128 stands for zero in the data rows.
Here are some points:
[116 162 124 203 106 119 125 129 126 137 123 170]
[134 195 112 124 228 131  44 111  96 134 138 199]
[150 102 120 125 132 137 131 133 113 128 135 107]
[138 115 130  91 100 133 131 122 108 163 131 124]
[132 130 102 128 110 137 150 116 108 120 128 133]
[ 54  96 113  74 119  60 137 111 110 124  80  82]
[ 55  76  87  36 106  56 121 156  72 120  46  79]
[147 103 128 169 139 152 123 149 119 137 163  94]
[156  99  81  91 125 146 142  53  73 108 157  90]
[158 100 107 121 117 145 141 110 115 144 152  99]
[145  88 131 140 125 147 130 124 111 136 152 103]
[142 148 109 150 151 157 176 153 122 139 140 147]
12 more points follow, each with its number after it:
[134 101 246 105  39 146  29 134  70   0 148 113] 0
[158 110 121 142 114 164 133 118 130 144 161  97] 1
[ 98 137 151 192 104 100  92  25 212 114  93 126] 2
[142 106 117 138 126 147 130 134 114 139 143 117] 3
[179 132 131 168 145 162 152 138 120 152 170 122] 4
[153 159 130 168 151 164 188 171 135 137 153 168] 5
[151 115 123 161 155 151 152 160 149 136 152 123] 6
[142 103 122 136 127 159 137 130 132 131 146 112] 7
[151  93 120 135 126 154 123 115 115 127 148  94] 8
[163 122 111 131 144 157 157 123 112 143 177 115] 9
[139 106  99 120 118 143 133 104 103 123 135  96] 10
[ 21 105  88  53 121  23 151 198 138 137  14 101] 11
Which of these numbered points is nearest to each point below, looking only along the 3 directions in which the first points spread most? Its number follows each.
[ 99 116 134  92 129  96 134 118 121 128  90 108] > 0
[145  81 101 132 118 144 110 104 107 121 142  86] > 10
[123 123 255 162 185 122 199  73 228   0 129 113] > 6
[ 18 112  98  45 130  18 118 185 157 159  14 110] > 11
[ 30 108  72  63 136   9 110 214 173 138  24 111] > 11
[180 133 150 156 156 173 157 144 143 163 176 133] > 4
[110 137 115  45  49 115 124 101  86 160 101 140] > 0
[153 107 126 121 129 152 138 141 125 128 155 113] > 7
[  0  68  44  18 101   0  99 195 148 108   0  72] > 11
[171 128 139 133 162 173 161 138 141 161 164 126] > 4
[168 112 134  97 147 167 139 122 133 144 166  99] > 9
[160 221 142 150 157 162 201 159 138 149 160 220] > 5
[161 169 135 122 181 153 116 119 140 138 153 165] > 4
[130 119 111 145 115 126 125 129 109 120 129 122] > 3
[109  83  97 121 113 105 119 116  99 105 106  90] > 0
[151  98 115 136 119 149 129 120 111 139 146  93] > 8
[ 90 109 121  61  51  92 127 120 125 206  88 121] > 0
